One turning vector, and how many ticks it has turned
The counts run from 0 to 101.
[152 120 182 131 146 131  87 118 152 119  74 154 109 109 126  96  94 110
 133 142 150 136  52 100 108 154 103 148 134  98 112 111 136 118 168 113
 127 157 119 133 125]
85
[ 84 161 114 133 123 137 122 116 116 152 109 156 155  79 121 134 125 139
 140 126 137 111 165 152 156 145 173 211 156 108 129 136 123 102 114 107
 123 109  99 118  88]
53
[114 139 163 114 149 158  57 164 163 145 105 177 103 153 109 145  96 136
 114 127 170  89 146 110 100 127 159 114 130  86 156  88 121 116 130 126
 138 140  96 124 126]
34
[108 146 142 100 152 101  93 118 106  84  90 166 147 124 135 141 121 109
  80 100 136  86 113  89 135 130 116 182 145 130 167 182 141 133  81 113
 113 133 153 114 113]
16
[110 166 111 111 108 154 152 144 109 148 100 137 148 100 148  82 107 152
 128 125 141 112 157 183 114 126 152 197 168 117 107 147 130 114 149  75
 101 148 106 129 121]
49
[105 164 128 126  96 134 117 127 118 145  78 126 146  91 149  98 112 145
 130 138 159 130 130 174 122 146 149 179 176 131  82 141 125 131 187  80
 120 146 107 141 130]
48
[140 155 145  82 112 125 106 181 148 114  78 152 120 129 125 126 113 123
  93 147 162  81 125 151  88 115 171 159 118  96 175 130 115 143 140  99
 110 158 103 145 123]
37
[155 128 186 121 132 115  95 114 103 121  91 165 136 141 121 114  98 140
 116 160 132 113  88 112 164 141  92 134 144  75 131 136 168 155 172 125
  99 130  97  98 156]
77
[165 167 158 100 142 126 120 148 129 106  78 165 131 104 116 144 127 168
 105 120 164  77  95 158 133 110 130 120 123  99 120 184 138 150 118  95
  95 151 109 109 175]
28
[ 97 153 150 165 128 136 115 116 130 126 132 148 116  86 176 164  87 115
  92  88 156 115 173  97 146 160 100 186 126 141 152 116 135 140 125 144
 192 136 141 112 118]
63
[113 139 172 141 120 133  69 121 147  85  89 138 156 133 156 146 101 111
  71 111 162 100 110  97 119 148  80 130 138 170 121 154 137 163 117 112
 125 157 157 111 140]
18
[101 145 117 108 133 152 104 149 134 163  94 131  90 104 154 121  88 128
 107 129 166 109 151 150  78 101 173 195 136 148 123 126 104 124 168  93
 137 156 106 151 127]
46
[142 154 138 121 129 114  95 119 157 111  97 169 125  65 105  60  97 148
 137  87 119 118  86 135 103 107 135 157 127 130 107 169 158  84 121  86
 108 148 106 107 120]
90
[ 88 152 130 123 111 155  95 124 141 159  80 113 116 101 164 115  82 133
 124 146 167 122 134 153  95 130 146 171 160 157  91 120 115 133 192  86
 134 148 118 141 141]
47
[142 132 150 135 174 145 130 118 110  90 103 169 177 136 149 138 115 118
  88 108 112 112 154 114 149 115  93 195 154  86 143 148 135 116  87 117
  98 133 132 117  75]
12
[148 125 154  80 169 149 129 156 145 148  99 145 129 120 137 112 123 116
  98 112 150 124 114 137 122  84 138 200 160  99 103 149 124  88 105  81
  92 119  72 141  96]
95
[ 97 139 136 124 155  97 100  96 123 103  78 132 149  98 131 120 115 134
 130 113 112 101 135 133 152 116 144 187 147 149  99 196 141 129 131 114
  89 142 112  99 114]
7
[113 114 152  93 166 166  88 152 154 170 110 150 124 134 144 112  98 108
 101 104 149 127 124 123 125  87 125 171 173 132  93 124 132  95 122  92
 115 125  69 133 122]
96
[120 121 154 137 181 155  94 115 116 112 113 171 153 168 158 148  93 105
  91 107 118 107 164  86 138 113  90 171 166 109 141 129 141 110  99 119
 117 130 127 121  88]
13
[104 144 122 139 116 168 133 155 119 156 126 134 136 109 171  93  83 154
 107 103 136 126 187 166 118 100 139 189 162 134 117 116 110 114 133  73
 124 142 103 130 118]
50
[105 130 157 104 142 132  73 138 130  91  95 155 127 132 157 139 101  93
  57  99 143  83 127  87 110 114 105 157 121 158 156 155 128 145 100 116
 124 158 149 111 113]
17
[142 142 176 163 122 100  70 113 151  79  92 172 147 102  83  86  77 146
 133 125 118 118  89 103 145 140 110 135 104  80 145 112 154 123 137 131
 121 156 107  80 116]
81
[150 172 126 106 173 122 103 117 118 119 110 185 105 110 117 143 127 152
 129  88 163  69  94 113 118 131 116 144 136  97 142 176 155 102  96 115
 122 142 155 125 152]
24
[104 161 154  90  99 117 135 131  81 135  87 129 172 110 156 138 127 108
  88 147 142 108 138 146 167 164 135 212 162 125 136 130 142 140 136 101
 111 128 106 141 103]
57
[ 80 123 137 149 180 127  74 107 118 147 109 148 102 130 168 113  75 116
 133 100 115 107 178 103 128  85 127 179 169 162 105 146 144 111 155 126
 129 154 115 116 105]
5
[ 71 146 119 120 133 154 112 139 116 154 107 148 127  95 167 158 114 127
  97 126 147 107 177 129 142 125 168 222 144 127 150 124 116 127 117 120
 140 119  93 126  84]
54
[146 161 146 147 143 106 139 133  76 128 134 176 125 103 152 120  93 172
 112  82 129  97 163 123 153 111  92 173 127  91 160 172 163 138 127 133
 128 146 119  88 153]
70
[123 115 148 136 155 164  76 141 200 136 105 145 116  84 139 111  80 144
 103  90 152 146 129 126  94  88 127 154 120 144  86 131 122  93 122 102
 133 146  87 114 118]
92
[152 127 166 122 170 109 125 124 105 125  91 170 126 105 135 157 117 160
 101 133 131 109 124 116 160 105 118 181  89  64 159 163 153 154 144 153
 119 123  87 102 123]
74
[159 166 154 122 145 138 114 154 138 124  98 185 139 129  94 133 119 158
 138 128 162  88 127 145 134 131 147 126 142  53 133 123 148 109  99 107
 102 142  93 105 143]
32
[167 141 158 145 156 161 112 141 133 106 127 169 131 118 160 135 101 136
  76  89 158  93 154 116  96 116  63 145 142 106 133 138 137 120  97 121
 136 166 163 126 121]
21
[ 96 141 155 118 106 137  89 166 169 118 121 135 143 116 127 120 109  99
  86  84 140  97 163 120 133 101 140 156 155 161 148 122 116  97  92  92
 113 138  80 105 104]
100
[ 89 146 156 142  95 147 114 138 107 134 137 132 158 125 173 130  87 113
  75 119 131 109 190 131 151 159  86 173 168 146 156  98 136 147 141  95
 134 148 122 114 128]
59
[134 147 165 152 151  96  97 100 120 116  86 176 135  84 118 152 109 167
 124 132 135 104 111 113 183 133 113 156 112  79 119 155 157 142 145 164
 129 112 100  90 143]
73
[154 132 161 135 144 178  98 168 168 124 108 155 127 147 133 146  96 173
  87 109 162  92 149 155 117  94 109 106 137  85 117 114 118 140 131  99
 111 156  95 110 172]
30
[105 177 129 138 124 123  95 124 146 146  85 148 104  77 110 109 107 135
 168 145 176 104 110 138  96 170 180 172 147 115 118 121 128  96 153 117
 139 140 132 139 117]
44
[139 144 161 148 164 126 157 165 137 104  98 128 108  88 150  96  88 111
 114 110 117 127 158 137 116 110 127 217 133 147 136 136 122 128 157 129
 115 184 120 117  91]
0
[137 123 168 188 169 142 130 138 154 113  88 127 107 112 165 109  82 112
 128 117 116 128 169 138 115 117 106 185 164 144  87 105 129 121 159 126
 141 184 129 122 104]
1
[157 163 169 135 122 126 102 119 140  69  81 139 167 101 143 147 121 126
  90 115 154  87  95 113 137 162  68 133 144 132 109 155 150 133 107 103
 111 160 172 112 140]
19
